128 stands for zero in the data rows.
Two rows play each game, the first against the second. How much does the first row win by? 20 is about a draw, 40 a big win and 0 a big loss. Wins can go round in a circle: one row can beat a second, the second a third and the third the first. Each row has two weighted sums of its numbers, A and B, taken from their middle values. A row wins by its A times the other's B, less its B times the other's A.
[137 118 102  98 169 132  98 120  89  77  91  91 173 150 109 156 164  66 135 109]
[119 149 176 144  87 103 182 125 164 136 169 161 104  85 169 102 149 155  85 149] 19
[105  94 152 176 135  81 141 105 169 179 154 140  90 104 124 117 102 137 140 110]
[141 156 153 120  86 123 175 154 146 139 154 152 118  92 171 101 156 142  76 174] 21
[123 153 104 123 116 161 142 139 109 115 101 142 138 142 119 117 111 149 136 122]
[137 116  79 114 162 166  80 124  67  76  67  96 173 165  90 149 125  96 177  88] 19
[118 135 176 164  81 108 164 132 173 173 174 165  77  88 157  99 115 177  93 156]
[136 107 142 134 140 110 107 112 115  94 124 100 146 112 130 133 165  89 121 116] 21
[139 101  58 109 199 168  57 110  56  49  48  75 188 197  70 172 144  75 212  60]
[119 145 131 132 111 126 155 135 145 151 139 153 111 120 140 120 113 154 117 143] 20
[128 109 152 156 118 114 114 119 140 134 145 130 111 111 128 129 126 137 131 125]
[127 107 154 156 116 113 110 120 138 137 147 127 108 111 129 126 124 139 132 123] 20
[121 143 132 135 112 129 153 136 145 157 139 151 109 123 141 121 112 150 114 145]
[115 141 133 133 113 128 152 135 146 158 140 150 110 123 141 121 116 151 110 149] 19
[160 186  58  25 128 214 114 201  72  89  77 140 185 197 131 150 137 116 104 163]
[122 138 175 163  76 107 168 129 176 175 177 167  77  85 160 100 110 181  97 154] 20
[120 137 134 131 113 126 155 136 145 158 140 152 110 122 141 120 113 150 116 146]
[126 144  83 112 145 158 123 137 103 100  89 126 151 174 110 139 120 135 170  99] 20
[129 138 133 132 117 137 127 128 134 125 130 115 125 139 121 123 110 159 152 118]
[125 150 128 116 124 125 159 134 129 123 128 132 141 124 145 128 145 115 102 138] 23
[132  87 114 126 183 100 116 152 139 155 135 173 140 101  98 151 181  48 128 113]
[135 157 154 119  84 123 172 154 146 136 153 155 115  92 170 100 158 145  77 172] 14
[129 141  83 104 154 160 114 133  97  99  84 111 156 174  98 138 122 126 170 105]
[123 136 131 134 115 125 151 133 138 154 134 145 111 124 138 122 113 140 116 145] 21
[126 137  87 101 156 157 108 133 102 110  91  97 158 175  98 147 109 124 173 108]
[126 131  86 106 155 155 106 128  97 106  86  95 160 177  95 150 117 119 171 103] 19
[139 107 145 131 138 111 110 115 117  96 128 101 145 113 133 132 161  94 120 120]
[153 109  88 115 160 155  75 107  86 103  93  77 152 150 101 134 106 110 154 135] 28
[131 147 129 128 112 140 130 134 135 129 129 119 127 138 121 120 115 161 145 121]
[120 139 132 131 115 127 152 135 142 155 137 150 110 123 138 122 115 146 115 144] 18
[172 137  74  50 143 196  65 172  56  58  76 105 190 181 117 160 155  87 126 136]
[119 133 132 135 114 124 153 134 145 156 138 153 110 121 137 123 113 148 114 145] 32
[128 147 132 111 122 123 158 128 130 116 127 134 143 123 147 129 147 113 100 143]
[125 149 171 138  87 107 175 127 161 143 168 155 107  89 165 103 142 150  80 156] 23
[139 122 147 133 133 115 116 117 121 100 133 108 143 117 133 131 163 102 119 123]
[128  72 119 140 192  91  87  93 109 101 108  78 157 139 102 149 153  54 164  81] 16
[126 141 125 111 132 124 151 127 121 119 122 126 146 128 141 126 147 106 101 141]
[121 147 125 111 129 127 151 125 122 119 122 129 147 124 145 128 146 107 103 141] 20
[149 131  89  84 164 148  96 143  79  82  84  90 183 160 117 155 175  66 130 127]
[127 149 170 141  88 102 173 126 160 138 167 157 107  85 169 108 145 148  84 154] 12
[137 122 102  99 169 137  97 121  91  81  95  94 174 152 118 158 164  70 137 110]
[134 101 106 127 161 135  89 116 100 112 102 102 146 152 100 153 132  90 148 108] 21
[120 139 174 162  72 105 170 133 178 174 180 171  76  86 160  96 109 185  97 154]
[111  89 147 176 141  80 136 101 165 176 153 139  92 106 122 116 103 134 148 107] 19
[126 140 132 135 117 136 132 125 136 123 133 129 118 129 122 122 114 164 152 113]
[121 142 131 134 110 125 152 137 143 155 139 145 111 123 139 123 114 151 117 144] 18
[120 141 177 162  76 104 172 132 178 175 179 172  76  85 155  99 109 187  96 154]
[140 117 104 103 170 133  99 118  88  78  92  91 177 150 115 154 165  68 136 112] 21
[127 155  96 117 115 165 140 143 105 114 100 135 143 144 122 120 110 144 134 124]
[142 165 158 118  80 121 177 156 153 142 159 156 114  94 173 101 155 151  71 176] 10
[127 141 135 133 116 137 129 128 134 126 130 118 123 137 119 124 111 159 151 118]
[125 154 126 102 124 125 157 140 126 121 128 135 143 128 148 128 150 114 101 148] 24
[127 150 133 113 121 127 162 130 129 117 129 136 137 123 146 126 149 116  95 141]
[141 120 146 133 131 111 111 116 121  98 134 110 143 113 135 129 160 100 120 122] 22
[136  85 137 148 155 105  88  83 138 147 145  99 106 120 118 138 101 120 143 137]
[110  96 150 174 136  79 138 107 169 175 155 144  90 105 127 113 102 141 143 104] 14
[ 92 147 137  86 125 163 135  98  85  85 107  89 172 106 126 136 176 102  95 137]
[120 141 130 132 114 123 151 136 144 154 138 152 111 124 139 123 110 146 116 146] 27
[135 162  81  98 117 172 136 163  95 113  89 131 153 148 122 118 116 139 135 137]
[110  94 150 174 133  82 143 109 169 178 155 141  90 109 131 116 104 140 142 110] 34
[130 111 151 156 119 111 110 120 139 129 147 129 108 112 125 127 131 140 132 122]
[132 112 109 127 156 133  96 121 110 117 108 111 145 151 108 152 130 102 150 112] 19
[143 106 111 131 161 143  68 113  97  86  99  76 158 168  89 151 128 116 184  83]
[118 143 134 132 111 124 149 135 145 156 139 151 110 124 139 122 111 149 114 144] 18
[129 145 122 108 129 127 152 130 123 117 122 127 144 124 144 130 150 108 101 147]
[123 155 101 122 115 156 143 144 109 114 102 140 136 145 126 116 110 148 136 120] 26
[110  96 154 175 136  81 141 108 170 180 157 142  87 105 129 112 104 142 140 111]
[146  86  93 113 187 121  86 131  92 102  90  85 169 146 108 146 173  52 151 106] 18
[120 139 179 161  74 104 171 133 179 177 179 170  76  85 160  99 111 185  94 157]
[124 150 100 121 120 157 136 143 104 116  98 132 143 142 124 121 107 141 139 122] 17
[130 102 148 157 122 112 106 113 133 127 142 123 112 110 129 125 130 131 137 119]
[164 162  78  41 128 188 113 164  98 119 109 125 154 170 145 139 115 129  98 196] 22
[117 103 145 150 148  79 142 103 150 145 141 122 122 109 135 120 137 103 128 106]
[117 143 132 130 109 127 155 141 147 158 140 155 108 125 141 119 113 151 112 147] 18
[117 131 175 165  81 101 165 129 172 173 173 167  79  88 159 103 114 175 100 155]
[142  94 137 124 167 110  95  82 123 112 133  80 136 121 121 148 139  87 126 137] 24
[130 109 154 153 119 113 114 121 140 135 146 130 110 111 128 122 123 139 132 124]
[132  95 105 130 165 131  87 117  96 110  97 100 147 151 102 153 133  89 157 108] 20
[122  62 126 167 179  90  86  94 131 136 122 100 124 133  95 141 118  94 180  72]
[126 113 159 152 115 111 142 160 177 189 184 218  86  75 124 136 141 131 100 147] 17
[131 109 155 157 117 113 111 121 140 133 148 131 110 111 122 129 127 134 132 124]
[118  92 105 147 180 109  96 102 123 132 104  86 138 161  83 138 104 108 202  69] 21
[109  90 148 173 141  83 135 100 164 179 151 134  91 108 128 116 105 136 145 105]
[131 112 109 125 153 133  93 121 109 117 108 113 141 150 106 148 129 101 148 113] 19
[124 143 179 160  74 106 169 137 180 178 182 169  75  83 163  98 109 185  90 156]
[171 144  30  21 177 220  53 177  26  40  37  90 223 220  97 179 156  55 144 126] 22
[124 148 145 149  79 138 157 135 141 135 142 158 103 103 144  96 105 179 119 134]
[129 143  85 106 151 160 114 137  99 104  87 114 156 171 104 140 121 130 165 111] 25
[125 155 127 108 122 124 160 134 126 119 126 132 142 127 146 126 148 115  95 145]
[136 120 107 105 166 134  99 116  91  82  96  91 172 150 113 157 167  70 136 108] 19
[152 139  71  66 153 170 101 173  90 107  88 126 169 178 121 140 132  99 132 132]
[120 139 131 131 112 129 151 137 145 153 138 149 110 122 136 122 109 151 110 147] 27
[129  64 120 143 199  86  83  82 107 100 104  73 156 135  99 150 151  51 168  70]
[129 144  78 101 151 166 112 140  95 102  82 110 158 176  97 142 119 123 167 109] 16
[127 126  85 103 165 158 100 123  94 105  84  88 164 178  95 148 114 116 173 103]
[124 139  86 108 153 155 109 130 100 108  89  96 158 176  97 146 113 122 168 105] 21
[117 133 175 163  78 109 166 126 175 173 178 168  80  84 156 101 113 177  98 156]
[124 144 169 139  90 106 171 128 156 140 163 149 109  87 163 106 147 142  84 152] 20
[161 181  99  54  93 195 130 193 100 104 115 151 154 157 150 128 136 143  88 172]
[116  93 107 151 176 112 103  98 126 126 104  96 136 156  85 138 106 114 201  67] 26
[113  98 146 158 150  77 145  96 152 139 143 130 115 106 132 119 140 105 130 100]
[140 124 106 102 166 133 100 125  90  79  95  92 174 152 111 154 163  71 134 114] 22
[ 87 188 110  63 122 189 154 110  77  73  88  92 185 131 121 125 161 133 118 130]
[131 106 149 154 125 110 107 117 134 131 141 123 115 110 123 128 128 126 134 121] 20
[127 134 129 137 123 136 126 124 130 120 126 117 125 133 119 122 115 151 156 110]
[113 102 146 153 155  80 142  97 146 143 141 118 124 105 131 119 140 103 132 104] 26
[139 108 108 129 163 144  68 113  97  85  97  78 160 161  87 153 126 112 187  83]
[119 144 177 164  71 107 171 135 178 179 182 172  77  82 159 101 113 186  92 154] 20
[121 144  85 110 149 158 114 130 104  99  89 122 151 169 103 139 119 130 169  98]
[134 100 106 125 163 132  86 119 100 108 101 101 149 154 103 150 130  93 151 113] 20
[128  70  96 151 187 121  71 100  91  96  82  82 154 149  79 140 114  90 202  53]
[132 118 131 141 122 143 134 160 137 140 143 206 114  89 110 132 141 119 126 117] 11
[139 167 154 120  83 123 177 156 154 139 158 161 114  92 169 100 154 151  77 171]
[111  93 146 151 154  78 141 103 146 140 136 116 125 111 128 121 140  97 133 104] 14
[135 105 110 128 156 135  94 121 106 114 104 109 143 152 105 149 128 102 148 109]
[122 151 173 143  84 101 175 129 163 135 172 159 104  87 172 105 143 153  82 154] 21
[133 109 155 156 117 114 110 118 142 138 149 128 106 110 130 125 130 138 135 125]
[157 177 103  63  96 189 128 183 103 104 115 154 152 151 150 124 132 145  91 167] 22
[131 113 108 123 155 137  96 123 107 112 107 112 142 148 105 151 130 106 150 113]
[125 111 150 154 119 116 113 117 140 129 146 134 109 108 126 125 130 136 133 121] 20
[117  81 103 145 186 112  90  95 119 127 100  84 141 159  82 137 103 105 200  68]
[133 110 107 124 152 135  94 125 107 114 109 113 141 148 104 146 127 103 149 116] 17
[130 109 118 126 160 126 106  85 131 139 126  86 123 152 107 139  83 138 164 132]
[129 113 153 156 116 115 117 117 140 130 147 133 108 110 130 124 127 144 134 123] 21
[119 146 178 162  74 106 169 135 179 174 182 175  73  88 160  99 110 187  94 158]
[126 115 162 151 113 109 141 166 177 190 184 223  82  73 124 134 141 132  99 149] 19
[130 110 155 154 119 113 111 121 139 132 147 128 111 110 126 128 130 136 131 121]
[162 102  49  64 198 175  39 153  54  68  58  81 198 201  90 171 142  55 169  92] 21
[138 110  98 103 177 135  93 117  83  79  89  89 177 151 115 154 166  59 136 108]
[131  88 137 151 155 111  95  80 137 142 143 104 106 121 119 139 106 119 144 135] 11
[123 140  87 104 154 157 113 130 101 106  89 110 153 175 100 142 116 129 169 102]
[117 129 130 133 115 124 147 133 138 155 132 145 115 127 136 120 113 138 115 146] 19
[138  94 103 129 174 143  60 106  84  79  89  62 166 168  83 150 129  96 190  80]
[119 144 178 163  73 104 172 134 179 174 181 171  75  86 158  97 109 186  92 159] 21
[138 166 156 121  81 119 178 158 152 140 158 157 118  93 171 102 154 150  75 176]
[122 142 177 161  74 109 171 138 180 177 181 174  74  85 163  98 111 189  93 156] 20
[131 112 154 152 117 116 108 123 141 133 148 127 109 111 128 125 128 141 130 122]
[116  92 106 147 181 111  96 101 126 130 105  88 134 159  84 139 102 114 200  70] 17
[123  71 122 146 194  85  89  86 115 102 111  82 153 130 103 145 152  58 165  69]
[119 145 131 131 111 129 147 134 145 155 138 152 108 125 136 125 111 151 114 146] 17
[109  96 151 173 135  83 140 108 169 179 157 145  88 105 127 116 100 138 139 109]
[119 143 175 163  73 105 171 137 180 177 180 168  76  88 157  98 111 186  92 156] 20
[118 134 176 162  77 104 166 133 173 172 175 162  76  85 161  97 111 179  96 157]
[158 100  46  62 201 178  41 154  48  64  52  82 204 199  87 169 145  48 174  95] 16
[153 131  80  77 165 154  99 154  71  74  77  94 186 158 118 151 180  62 123 134]
[110  93 148 176 140  83 138 108 164 172 149 139  92 104 127 112 104 133 145 103] 24
[118 133 129 135 118 121 145 134 140 150 135 141 114 126 138 122 113 143 118 140]
[135 108 110 125 152 136  97 123 108 116 107 109 142 149 107 149 128 105 151 110] 21
[133  99 151 154 127 113 105 112 132 129 140 118 114 112 126 127 130 125 136 117]
[127 148 167 137  89 103 171 130 157 140 163 148 109  93 168 107 148 143  83 155] 20
[120 140 175 164  74 108 167 133 178 172 180 169  74  82 160 100 108 180  97 156]
[150 131 139 119 125 127 119 133 118 100 129 116 147 115 140 128 167 102 109 133] 23
[106  95 151 173 136  81 139 110 169 175 155 140  88 105 123 116 101 140 143 110]
[132 103 150 157 124 113 106 119 134 131 144 118 110 113 127 125 124 127 135 121] 19
[121 150 128 110 125 125 159 131 128 123 129 131 140 127 147 130 146 113 100 141]
[127 142  86 108 145 161 115 136 102  99  88 115 154 177 105 140 122 132 168 106] 20
[127 133 133 135 117 135 123 130 133 129 130 119 123 138 121 125 114 158 153 114]
[126 122 131 143 120 133 134  92 136 147 136 119 103 117 133 110  79 157 132 146] 22
[131  98 148 156 126 112 104 110 130 123 139 124 115 111 127 124 132 127 137 114]
[116 136 132 133 115 128 150 139 143 154 140 149 108 127 136 122 111 146 113 147] 23
[120 142 178 160  74 100 168 135 178 176 180 173  77  86 159 100 108 184  93 155]
[121 106 159 157 121  95 145  90 170 185 171 136  76  99 144 111  84 156 111 168] 20
[129 106 153 156 117 115 113 118 141 131 146 130 110 107 126 125 126 135 130 122]
[130  96 105 126 165 134  87 115  97 113  98  99 148 154 106 153 130  92 152 107] 19
[115  92 104 148 178 110  99 100 124 125 103  94 137 153  86 134 103 115 201  65]
[122 141 135 132 109 128 153 136 145 160 139 156 110 127 140 120 113 154 110 150] 14
[118 141 179 160  73 107 170 133 181 177 181 174  72  85 162  96 112 185  94 154]
[118  96 102 141 177 118  95 110 121 132 103  89 140 164  86 134 108 112 195  78] 17
[115 102 117 163 147 114 127 108 126 135 112 125 122 125 111 115  99 131 169  81]
[120  91 106 149 178 116  99  99 124 125 104  95 137 158  87 137 105 115 199  71] 29
[118 140 177 162  75 103 170 133 177 176 178 170  77  85 161  99 111 185  96 150]
[129 154 126 106 125 127 156 134 128 125 128 133 141 123 148 129 148 115  96 145] 21
[122 114 114 122 151 131 123 163 143 166 142 199 120 110 106 161 142  98 121 137]
[119 142 131 137 111 128 152 137 144 157 139 148 108 125 138 117 114 149 114 146] 24
[134 103 103 127 161 133  88 116  99 110 100 101 145 154 103 154 131  92 157 108]
[132 106 107 124 157 135  92 120 106 114 103 110 144 149 106 148 128  99 152 112] 20
[124 114 114 129 151 131 109  92 134 137 127  95 117 145 111 129  85 145 159 129]
[129 108 152 156 121 110 110 117 138 130 146 128 111 109 128 124 132 138 134 121] 23
[119 136 174 164  78 106 167 130 175 177 177 165  77  85 159 101 111 179  97 150]
[121 138 174 161  76 100 172 130 177 177 180 170  75  82 159  99 107 182  94 155] 21
[138 107 145 132 139 112 111 110 116  93 128 101 144 118 128 131 166  92 122 119]
[120 135 175 163  76 103 167 130 175 173 175 171  78  84 157  97 114 179  96 156] 21
[119 141 130 131 110 129 152 131 146 156 141 151 108 121 139 120 114 152 112 144]
[129 130 154 128 123 104 154 100 155 152 162 120 108 101 156 117 117 131  95 171] 15
[127 135  84 106 161 155 104 128  96 105  86  92 161 182  93 147 114 117 170 106]
[158 185  54  27 127 212 113 200  72  87  75 134 186 189 129 153 136 116 105 164] 5
[120 144 132 132 110 123 152 134 145 156 140 154 109 124 138 125 111 150 113 147]
[125 111 107 132 154 133 114  84 126 127 117 108 121 142 113 126  98 134 164 124] 20
[117 144 133 132 111 129 153 142 146 158 140 152 108 124 141 125 113 152 112 149]
[128 144  85 107 150 160 114 138  98  99  87 112 153 176 104 140 115 127 167 102] 20
[120 137 130 134 115 129 148 132 142 153 136 151 111 125 137 121 117 145 114 145]
[109  91 150 180 142  82 139 107 165 178 153 141  91 110 124 114 104 138 143 111] 23
[128 138 132 132 116 137 127 128 135 126 131 116 125 138 118 122 110 162 150 112]
[124 144 169 144  93 103 170 125 157 136 164 147 109  89 166 106 150 141  85 151] 25
[121 139 132 133 114 129 150 135 141 156 137 149 112 124 135 124 116 143 117 143]
[107  95 151 177 137  82 141 104 169 177 156 140  87 107 126 115 105 139 144 107] 25
[132 115 152 154 119 110 113 121 141 131 148 132 108 110 129 126 132 140 132 123]
[123 151 129 109 125 125 156 132 129 123 130 135 142 125 146 129 147 119  96 142] 21
[141 112 106 127 159 146  77 119  95  83  96  82 157 161  91 146 133 118 184  86]
[107 103 121 171 138 111 136 109 136 132 119 138 115 121 117 107 101 137 167  76] 18
[137 111  62  95 202 164  49 121  61  67  56  52 191 206  64 177 127  74 206  76]
[134 119 152 138 128 111 122 111 128  98 139 118 136 110 136 128 160 103 120 113] 30
[127 131  80 100 159 158 102 133  95 106  84  95 163 179  95 147 116 119 171 109]
[119 143 176 163  74 105 172 131 177 173 181 172  77  87 158  95 110 184  98 154] 20
[140 121 107  99 168 137 100 120  89  79  94  92 173 151 115 157 164  71 135 113]
[112  92 149 175 141  80 135 101 165 176 150 134  90 106 124 115 102 133 142 106] 14
[129  96 146 164 130 109 106 108 127 122 135 123 117 110 124 130 136 119 140 117]
[122 140 177 164  74 107 170 136 179 177 180 169  77  83 159  96 112 184  96 155] 21
[129 154 172 138  84 111 174 133 161 142 168 155 107  88 169 101 150 154  80 157]
[131 113 153 154 117 114 110 121 141 134 147 131 110 108 128 128 130 138 130 121] 18
[119 143 177 159  74 106 171 134 180 173 181 175  74  83 156  99 112 187  93 156]
[129 144 124 108 128 123 150 127 122 119 120 129 144 126 140 125 146 108 101 141] 22
[116 141 176 161  72 105 170 133 179 174 181 169  75  90 158 102 107 184  94 157]
[129 111 109 126 155 134  92 124 108 115 105 107 144 150 110 150 131 102 148 112] 18
[126 141 131 136 114 138 129 129 134 125 131 123 120 136 120 122 113 160 150 113]
[131 116 109 123 153 135  97 125 108 115 108 110 143 153 107 153 125 101 146 115] 18
[123 133 130 133 116 127 149 133 141 156 138 147 110 121 137 125 113 145 113 143]
[120 111 161 156 115  98 147  93 172 188 173 138  76  98 150 109  85 163 106 170] 19
[119 140 130 131 114 126 155 140 144 153 139 152 112 126 137 122 115 150 116 147]
[134 115 152 155 117 114 111 119 139 133 148 129 109 110 128 123 128 138 131 122] 20
[121 150 168 141  86 101 175 125 160 138 166 158 109  87 164 101 142 146  84 151]
[129 136 135 134 120 134 125 128 133 127 130 116 125 139 120 120 107 160 150 118] 15
[175 145  27  22 175 220  49 177  27  42  37  86 224 217  97 179 154  59 146 129]
[127 154 127 112 124 124 157 135 128 122 128 135 144 126 145 128 149 116 101 144] 9
[117 130 129 132 116 124 145 134 138 152 132 145 114 123 134 125 114 142 116 147]
[131 127 124 136 116 141 133 108 133 147 134 121 108 119 133 112  84 157 127 149] 17
[125 138  87 109 154 158 110 128 101 106  89 107 157 176 103 144 115 125 170 102]
[139 121  61 104 184 171  75 124  66  54  56  92 180 196  79 164 141  90 203  67] 19
[121 108 113 121 157 128 117 155 140 166 140 193 121 113 102 157 141  88 124 137]
[136 116 102 127 158 149  82 117  97  81  95  97 155 163  91 143 132 118 185  78] 19
[156 182  98  59  94 189 127 187 100 105 113 152 153 156 145 128 134 144  91 169]
[124 145  84 105 148 158 115 139 102 103  88 116 155 171 101 141 118 129 167 109] 37
[118 135 175 165  79 105 168 131 173 168 176 169  77  84 160 101 112 178  98 153]
[137 106 110 123 161 144  67 117  96  85  98  72 159 162  87 152 126 112 186  85] 20
[141 114 149 131 132 110 115 118 121  99 133 109 139 112 134 134 161 102 121 119]
[144 109 108 128 160 145  69 114  98  82 100  77 155 163  87 154 127 116 189  86] 12
[125 150 174 144  87 103 175 127 163 140 171 155 104  84 168 104 144 150  83 147]
[127 110 109 126 155 135  95 120 107 115 105 111 143 151 107 149 131 103 148 115] 20
[118 141 132 131 114 127 155 131 142 150 136 152 112 120 139 118 115 148 113 143]
[138 107  65  96 199 165  52 114  62  70  57  55 192 203  63 172 130  76 205  70] 21
[122 140 177 166  76 107 172 132 178 176 180 172  75  89 160  97 111 185  93 155]
[116 139 134 130 110 128 154 136 144 154 140 156 110 124 144 121 112 150 110 146] 19
[118 143 134 134 110 127 155 136 145 153 141 153 108 123 140 119 115 151 112 144]
[128 150 127 109 124 126 157 133 126 123 128 134 142 125 147 129 147 115 100 144] 19
[118 135 128 132 119 125 151 131 140 147 134 146 114 124 136 120 114 141 116 143]
[120 143 133 132 109 125 154 142 146 158 141 155 110 127 139 120 115 151 113 143] 20
[142 121  65 100 168 177  78 138  52  65  55  85 186 173  88 145 134  86 168  99]
[122 131 127 134 118 125 142 134 139 155 135 144 114 129 135 124 113 141 115 142] 22
[117 143 133 131 110 122 156 134 144 158 138 149 112 125 136 121 112 147 113 145]
[132 163 116  96 119 135 160 150 122 119 121 139 143 127 147 123 154 114  90 156] 18
[129 109 111 123 154 134  93 121 109 113 107 111 142 153 108 150 129 103 149 116]
[110 174  85  51 130 212 125 122  34  43  58  67 215 131 112 127 177  96 111 128] 10
[137 120 104 102 166 135 100 124  90  80  95  93 174 155 112 155 162  72 136 112]
[125 145 121 107 128 128 151 134 123 121 122 127 147 130 147 126 151 108 102 141] 22
[145 132 137 118 125 125 121 137 119  97 129 117 144 114 140 126 171 107 110 134]
[109  94 153 174 136  82 140 105 169 177 155 139  89 105 127 117 102 141 144 110] 13
[134 118 110 107 165 130 102 118  94  77  99 100 170 147 118 155 162  72 137 101]
[132 111 109 127 156 135  94 124 107 115 108 107 143 148 110 152 131 104 148 115] 19
[135  74 133 152 164 106  91  72 127 138 135  95 111 117 117 141 105 107 147 126]
[137 122  76 112 161 171  80 131  70  72  69 103 173 168  89 145 125 100 172  85] 29
[118 144 134 132 110 123 151 134 146 152 139 152 110 122 142 123 114 152 110 145]
[156 184  55  25 128 215 114 200  69  85  77 136 184 192 131 151 139 116 104 165] 15
[130 146 172 138  89 104 173 129 157 138 164 151 108  88 165 106 151 144  80 156]
[118 143 132 130 110 124 151 138 146 155 140 154 109 125 141 125 112 151 115 148] 20
